(in the rows, 128 means zero)
Each path below is one point turned by a fixed rotation once a step. After each direction that follows a path, write how fast that rotation turns it, in degrees a step (0 if it stays still).
Each turn is a multiple of 5 degrees from 10 to 175, or 0.
Each row of a path follows its step; steps can be skipped.

step 1: [131 130 133 134 126 120 124 125 132 120 136 123 122 130 125 118 130 134
 130 131 130 132 127 142 122 126 132 128 132 126 125 127 127 120 129 137
 128 127 112 117 137 124 130 122 115 127 123 131 132 128 120 142 121 128
 141 116 137 131 136]
step 2: [146 144 132 130 124 124 123 133 123 125 132 126 127 126 146 129 134 132
 136 128 126 131 133 128 127 131 117 119 131 134 128 131 128 126 116 126
 119 123 125 113 120 132 117 128 128 124 138 125 125 123 124 137 129 132
 127 129 128 129 122]
step 3: [133 125 133 129 137 137 121 137 125 124 134 138 124 126 122 123 127 139
 143 124 123 118 131 126 123 133 122 122 130 128 121 123 115 141 131 135
 126 129 114 130 115 127 137 123 131 127 124 130 132 131 128 137 135 119
 126 127 136 130 129]
step 4: [135 124 135 124 143 123 132 127 136 127 127 140 133 141 128 126 118 120
 131 129 141 124 128 125 123 140 140 128 133 122 127 129 127 130 123 125
 122 124 127 124 127 132 125 134 132 126 140 133 126 125 129 136 141 127
 125 135 123 126 114]
step 5: [136 125 133 139 127 125 132 126 139 117 138 118 133 117 121 127 126 128
 134 136 128 125 122 123 121 133 138 134 115 118 128 129 124 130 141 137
 125 132 130 127 134 118 134 130 126 131 129 130 124 126 139 140 135 129
 138 130 130 128 131]
step 8: [130 128 140 128 133 125 126 135 119 124 124 129 122 145 131 115 121 128
 131 120 139 122 130 124 124 124 132 114 130 133 119 122 138 137 126 127
 128 122 122 123 133 131 123 131 128 129 126 137 128 138 119 132 125 136
 139 134 131 131 131]
step 10: [136 134 131 118 129 127 117 134 132 129 135 118 124 131 125 135 131 134
 127 127 124 118 128 115 127 128 133 121 138 123 124 141 125 126 137 137
 122 135 117 123 126 135 121 137 124 133 136 126 131 124 119 139 137 122
 136 128 127 123 131]
step 12: [135 120 137 123 129 130 140 126 134 124 126 117 129 129 132 132 115 130
 132 123 133 117 126 125 130 128 131 113 121 133 134 116 131 136 128 127
 126 131 119 114 129 121 135 126 138 121 137 134 126 128 130 137 132 122
 131 121 128 119 129]
Speeds:
[129 128 128 128 130 132 128 126 131 129 131 128 128 130 127 129 134 127
 131 130 128 130 129 129 126 132 127 129 128 129 129 127 130 129 129 128
 128 127 129 126 127 127 132 127 130 126 128 129 128 129 128 130 127 128
 127 129 125 129 126]
35
[129 128 130 129 128 126 129 126 126 128 124 129 132 125 131 131 128 127
 129 131 129 130 127 128 130 130 127 129 125 131 129 131 128 128 126 129
 125 127 127 130 127 129 127 127 126 125 131 127 126 128 129 127 129 128
 126 128 126 128 126]
155
[132 127 127 129 129 127 131 127 129 131 128 127 128 126 126 131 125 129
 127 130 129 128 128 126 129 129 131 129 128 127 127 128 129 127 131 126
 128 127 130 129 127 127 128 128 129 127 128 129 129 127 128 127 128 122
 126 130 128 125 128]
55
[128 126 128 127 129 123 126 128 127 127 128 130 126 127 126 128 128 128
 128 126 130 128 126 128 125 124 129 127 128 126 129 130 129 131 127 127
 129 131 129 130 130 128 129 128 130 124 129 132 128 130 130 128 129 127
 128 130 126 130 126]
80

step 1: [130 126 111 130 134 122 125 130 137 141 119 128 131 124 130 142 141 136
 128 131 123 125 131 128 128 145 123 122 128 131 136 124 123 127 126 118
 130 126 126 119 124 117 136 122 115 118 134 127 131 124 127 127 129 117
 131 130 126 122 127]
step 3: [117 137 132 121 138 131 126 126 110 130 116 133 147 118 138 124 131 133
 135 126 124 130 129 120 123 138 128 135 131 133 121 136 122 131 120 132
 132 126 134 124 134 122 130 120 128 126 131 131 134 134 121 126 124 132
 133 121 134 129 132]
step 6: [123 119 132 118 135 126 133 140 123 127 125 132 139 124 131 131 129 127
 129 139 119 117 132 126 128 132 135 123 115 125 121 125 118 132 132 120
 143 130 116 131 131 120 124 121 125 117 135 124 121 123 134 130 132 128
 144 128 127 129 134]
step 7: [127 124 124 116 126 126 135 129 138 115 121 132 128 123 133 141 127 123
 134 128 123 133 131 131 132 135 137 115 122 121 119 122 126 128 135 114
 129 129 137 121 134 122 128 125 135 129 137 128 127 134 144 133 127 127
 132 119 135 124 139]
step 8: [135 138 124 133 131 134 120 127 132 124 128 145 138 126 133 142 134 127
 135 129 117 132 135 129 126 132 138 133 122 126 123 126 121 121 123 126
 131 131 144 127 137 127 122 126 130 123 130 132 131 134 142 120 124 126
 124 123 134 142 125]
step 9: [134 138 124 133 134 123 121 125 130 128 128 130 138 123 132 131 138 134
 123 124 121 119 134 141 128 126 132 128 122 125 126 125 126 130 118 136
 132 128 132 115 133 113 120 123 119 120 129 126 122 117 136 122 123 119
 131 115 115 129 131]
step 10: [125 130 136 126 133 133 131 126 137 128 117 123 137 131 130 131 139 141
 131 132 135 137 138 142 130 129 145 120 131 128 128 128 129 139 119 128
 126 126 133 119 130 124 133 125 131 139 134 129 121 121 124 129 131 114
 129 120 120 131 133]
step 11: [122 122 142 130 138 137 125 130 133 125 114 130 135 121 133 131 139 125
 131 131 128 139 131 123 132 140 138 138 120 129 127 130 115 134 118 127
 127 130 124 128 121 124 132 119 127 123 132 120 133 134 120 130 129 117
 127 130 122 137 122]
Speeds:
[128 129 127 127 125 125 131 131 130 129 127 126 129 130 129 129 129 129
 125 125 128 127 128 127 127 127 128 127 127 127 127 130 128 124 127 130
 129 128 127 128 128 124 129 128 127 126 130 125 128 125 126 131 127 128
 126 126 130 125 130]
130
[127 126 127 125 128 127 128 129 125 130 126 126 129 128 129 128 124 127
 130 130 130 128 127 126 129 128 124 129 129 127 128 128 129 127 128 129
 127 128 125 126 127 128 131 125 128 128 129 131 130 128 126 126 131 130
 127 125 129 131 127]
35

step 0: [126 125 128 123 135 142 136 136 120 121 123 128 140 126 139 130 138 129
 124 126 127 130 127 133 134 123 126 131 134 132 122 121 123 126 110 140
 135 119 121 121 130 138 124 120 131 139 106 129 131 128 131 127 130 125
 121 124 127 123 121]
step 1: [128 123 126 116 142 110 129 141 119 134 122 132 133 125 138 124 120 137
 126 137 136 127 133 120 124 123 128 119 126 138 124 133 141 123 124 119
 122 126 131 134 127 134 133 123 124 137 129 134 139 137 124 120 122 131
 124 133 129 125 124]
step 2: [132 135 126 126 121 115 140 130 130 135 130 123 129 133 128 132 131 125
 134 127 131 122 125 133 137 117 142 134 132 125 132 134 141 122 121 127
 131 118 126 133 130 121 116 133 142 136 114 131 131 125 133 115 132 127
 134 129 118 143 131]
step 4: [121 129 117 133 134 135 134 143 130 123 122 119 118 130 115 129 138 120
 118 138 129 135 118 122 124 122 137 134 138 137 131 131 124 133 137 133
 134 123 122 130 127 120 134 125 138 127 139 126 132 124 124 126 129 122
 141 122 124 138 127]
step 6: [125 132 123 116 135 128 122 122 131 137 123 132 136 135 110 128 132 113
 127 134 129 129 131 131 130 115 129 130 124 124 131 125 133 125 130 131
 121 119 127 127 132 141 134 130 119 123 125 124 126 128 121 140 116 113
 131 120 131 137 114]
step 7: [124 123 126 128 115 121 131 120 126 141 116 133 133 118 124 127 128 129
 142 123 108 128 133 114 133 129 129 116 131 134 126 121 126 131 135 125
 121 125 131 135 132 133 130 131 126 127 125 113 125 122 125 122 132 118
 136 140 127 125 136]
step 8: [133 138 130 134 125 127 136 130 127 130 133 124 126 128 135 139 131 118
 137 128 133 129 144 127 132 122 121 122 136 116 119 121 125 124 126 143
 132 136 124 118 135 135 131 125 139 118 127 122 133 110 117 127 120 122
 123 131 134 125 123]
step 11: [128 125 131 121 116 125 124 130 123 133 135 134 125 128 127 110 130 139
 139 131 136 118 126 139 127 130 141 143 132 122 123 128 131 124 122 121
 121 126 125 136 136 135 126 130 138 121 123 130 122 126 136 127 143 121
 120 121 133 137 127]
Speeds:
[125 127 126 129 128 127 128 124 131 128 127 128 130 129 126 128 128 129
 128 127 124 128 127 129 125 130 129 130 129 127 127 127 128 126 129 131
 126 126 127 126 129 126 128 123 127 128 131 127 129 130 126 131 127 126
 125 128 128 129 129]
45
[126 130 127 128 128 130 127 123 127 129 126 127 127 129 128 130 129 127
 129 127 129 129 127 128 123 125 127 126 128 129 128 128 126 127 132 127
 130 128 127 129 126 128 125 129 128 126 130 130 129 131 128 127 128 126
 132 126 128 130 128]
35
[127 125 128 128 128 128 126 128 126 130 125 126 128 129 126 129 128 126
 126 129 128 128 125 125 128 130 127 126 129 131 126 132 133 131 130 128
 128 129 127 129 129 129 131 129 127 130 128 129 127 127 128 128 126 129
 128 128 128 129 132]
130

step 0: [127 129 127 134 123 127 124 135 131 123 131 126 113 142 130 118 136 137
 129 123 132 131 125 133 125 122 124 124 140 125 128 131 129 143 132 119
 118 117 134 130 129 128 125 138 127 126 133 129 128 142 130 126 128 134
 116 128 131 127 132]
step 4: [126 130 129 137 119 125 134 118 125 132 134 127 123 130 135 128 125 134
 121 118 127 117 117 128 120 130 129 115 119 136 120 142 128 139 122 126
 131 128 127 130 119 137 137 129 128 129 131 124 135 136 128 123 123 131
 130 126 120 134 137]
step 5: [127 130 127 131 138 128 131 123 130 121 124 125 125 143 130 130 129 131
 121 128 123 118 128 126 114 128 120 129 117 118 138 130 130 143 125 123
 131 123 125 123 129 128 137 133 137 123 138 126 122 127 126 129 134 124
 127 120 132 120 115]
step 6: [115 133 135 136 124 137 133 126 137 132 126 126 124 131 119 117 128 139
 129 133 133 140 132 128 126 125 134 132 132 118 126 126 134 141 131 127
 128 131 122 120 124 128 124 124 130 133 128 121 127 137 127 128 144 132
 133 126 124 115 131]
step 9: [123 139 131 136 125 140 131 127 134 136 137 122 122 128 120 121 137 138
 135 122 130 129 126 131 127 126 131 131 139 127 130 125 131 141 126 130
 141 131 126 123 130 133 134 132 128 125 137 119 124 139 135 123 133 134
 126 123 122 117 127]
step 10: [120 130 122 126 125 126 150 116 121 128 126 128 119 134 129 121 115 127
 129 124 124 134 126 121 122 139 132 131 127 129 131 129 128 130 116 124
 131 143 126 132 131 134 129 129 132 129 128 123 133 141 130 126 130 122
 134 129 134 127 122]
step 11: [127 140 125 125 122 133 121 133 117 115 112 127 120 130 136 126 128 133
 128 130 125 130 132 120 129 125 122 125 130 121 133 138 128 134 123 115
 122 131 131 124 119 123 120 137 133 131 128 119 134 132 131 139 137 129
 122 122 131 124 123]
step 12: [127 141 125 128 124 137 125 129 129 129 137 124 126 125 116 129 139 130
 136 129 132 127 125 133 130 126 136 125 134 129 116 137 127 140 125 119
 132 124 129 125 124 140 131 140 131 121 126 124 131 143 132 120 124 136
 122 124 124 123 131]
Speeds:
[130 128 126 127 129 127 126 127 130 126 132 128 129 130 130 125 131 127
 126 128 128 124 125 128 127 128 129 126 130 129 129 127 128 129 128 130
 128 127 127 128 129 128 128 130 125 127 130 127 130 128 127 124 126 129
 126 126 125 130 129]
85
[129 128 131 125 128 124 129 129 126 127 129 128 126 127 130 127 127 130
 131 129 129 128 127 128 129 128 127 125 128 130 130 131 128 130 126 125
 125 128 129 127 126 124 129 128 127 126 129 130 129 126 128 129 125 130
 129 129 128 126 130]
100
[128 127 124 128 126 127 133 124 129 129 130 127 129 126 129 125 127 125
 128 126 128 126 129 126 130 127 129 126 127 127 128 129 129 127 128 125
 130 127 128 130 128 129 128 127 128 130 127 130 127 127 127 132 124 128
 130 125 128 127 128]
125

step 1: [133 133 132 125 144 134 136 125 110 122 120 143 124 127 119 123 127 131
 130 131 127 129 127 133 135 126 129 116 129 129 128 127 130 127 129 125
 126 124 112 128 133 127 121 122 120 133 138 119 128 131 125 122 122 126
 123 128 122 129 124]
step 3: [132 117 120 121 132 133 133 114 128 122 127 130 121 126 128 121 124 135
 126 121 133 126 128 131 134 131 126 129 115 119 125 133 118 126 126 117
 119 146 125 134 127 141 131 126 129 124 131 127 133 122 136 119 131 127
 132 120 132 130 127]
step 5: [123 128 123 117 135 127 126 128 136 114 122 125 131 129 129 121 130 142
 121 124 130 122 123 132 141 124 140 123 130 139 131 133 125 139 121 138
 128 126 124 124 126 141 133 132 129 134 121 126 125 136 123 132 132 135
 124 122 132 131 118]
step 7: [133 129 127 120 121 134 122 129 131 121 125 136 127 120 126 126 130 138
 139 136 134 125 129 133 131 128 127 125 129 119 120 112 141 130 123 135
 120 128 122 121 114 132 133 128 123 129 133 131 130 132 120 112 131 124
 119 130 125 124 126]
step 8: [132 130 120 122 135 124 124 122 127 111 129 127 127 121 134 132 121 137
 125 128 127 125 126 131 151 129 125 131 130 135 138 130 123 134 123 119
 120 129 125 131 127 142 133 123 126 129 121 127 136 125 121 130 136 125
 124 119 129 123 120]
step 10: [130 132 133 114 129 131 125 126 129 122 113 131 125 126 135 122 134 137
 129 129 135 130 131 128 120 124 132 116 130 139 126 126 136 139 131 134
 123 132 122 128 115 140 130 122 119 133 136 129 127 132 128 116 127 127
 118 120 123 132 129]
step 11: [128 132 121 127 138 127 134 128 119 120 124 138 120 119 120 127 121 137
 121 126 126 129 128 134 144 116 124 130 143 135 134 131 126 132 123 120
 123 131 121 138 124 129 132 136 130 123 132 122 138 124 130 121 123 130
 130 122 123 125 131]
step 12: [130 126 121 122 127 132 123 130 135 124 133 135 121 137 127 121 125 134
 131 124 133 124 139 141 128 125 128 123 130 118 116 116 131 122 126 124
 113 123 117 125 131 138 129 139 131 122 122 123 123 124 133 124 136 126
 130 126 123 137 126]
Speeds:
[127 130 126 124 126 129 126 130 129 128 127 125 128 130 128 129 127 128
 130 130 131 127 127 127 126 127 129 129 128 129 126 129 129 127 129 130
 127 127 127 127 129 129 128 130 128 132 126 132 129 129 129 127 131 127
 124 128 129 129 130]
140

step 2: [127 125 117 128 123 126 125 131 128 131 120 133 121 137 134 129 130 134
 130 127 134 134 129 111 131 124 128 137 137 129 117 128 127 131 119 127
 136 124 129 134 128 135 112 129 125 131 122 128 127 125 126 129 120 150
 116 128 129 121 137]
step 4: [135 128 135 123 134 126 131 113 132 136 129 136 119 132 122 125 123 134
 130 131 122 141 135 133 136 136 127 132 111 122 136 130 122 132 137 129
 126 125 128 129 137 136 115 135 127 136 132 130 134 130 126 128 141 126
 133 126 129 130 139]
step 6: [125 120 119 124 127 116 122 132 127 119 118 128 122 132 128 120 125 135
 129 129 125 133 124 116 139 122 123 136 130 129 114 130 127 141 128 135
 127 128 130 140 118 136 126 131 124 128 117 129 129 129 127 140 121 132
 125 141 132 129 128]
step 7: [131 140 132 120 115 128 126 123 123 125 125 135 122 131 131 126 126 137
 124 122 122 130 131 129 131 114 137 114 135 119 123 126 130 125 131 136
 119 127 114 116 133 135 122 132 122 129 135 125 132 128 140 120 123 134
 125 133 132 124 125]
step 8: [127 127 126 124 137 129 136 123 127 140 125 135 127 133 129 125 133 135
 136 124 122 141 126 142 134 131 129 122 117 129 130 129 118 127 134 128
 116 130 142 125 143 121 124 137 131 125 129 124 140 126 131 138 133 121
 128 134 129 135 133]
step 9: [127 120 120 134 131 125 121 127 124 132 125 128 122 123 121 134 127 121
 128 132 120 132 139 120 128 119 133 129 127 120 122 124 116 130 134 123
 133 134 135 138 147 130 131 121 132 128 128 130 122 121 127 126 134 148
 129 119 129 122 134]
step 11: [140 139 135 124 124 125 123 120 127 138 124 128 112 138 118 120 122 133
 129 125 128 132 130 132 129 120 132 135 136 122 126 134 129 125 133 134
 125 124 118 119 133 140 130 133 126 136 128 121 126 127 126 122 119 126
 130 142 134 129 136]
step 12: [128 143 140 129 133 132 138 134 122 138 130 129 116 120 135 127 130 122
 138 128 127 140 129 131 133 126 126 115 115 125 132 121 126 130 130 128
 125 122 134 130 141 124 117 136 131 121 130 132 135 130 135 132 129 127
 125 130 117 128 138]
Speeds:
[128 129 131 131 125 132 128 128 128 127 128 129 129 129 127 128 128 127
 125 130 126 128 128 127 129 127 127 130 129 128 128 125 125 127 129 130
 128 126 129 128 126 129 128 128 133 129 132 128 131 128 128 126 126 132
 127 126 130 127 131]
155
[130 128 127 127 127 128 126 125 125 128 131 127 128 126 128 126 127 131
 124 126 131 129 128 127 127 128 127 126 128 129 128 127 127 124 129 130
 127 130 126 124 126 129 128 130 129 129 129 128 128 132 126 129 129 129
 128 132 127 127 128]
95
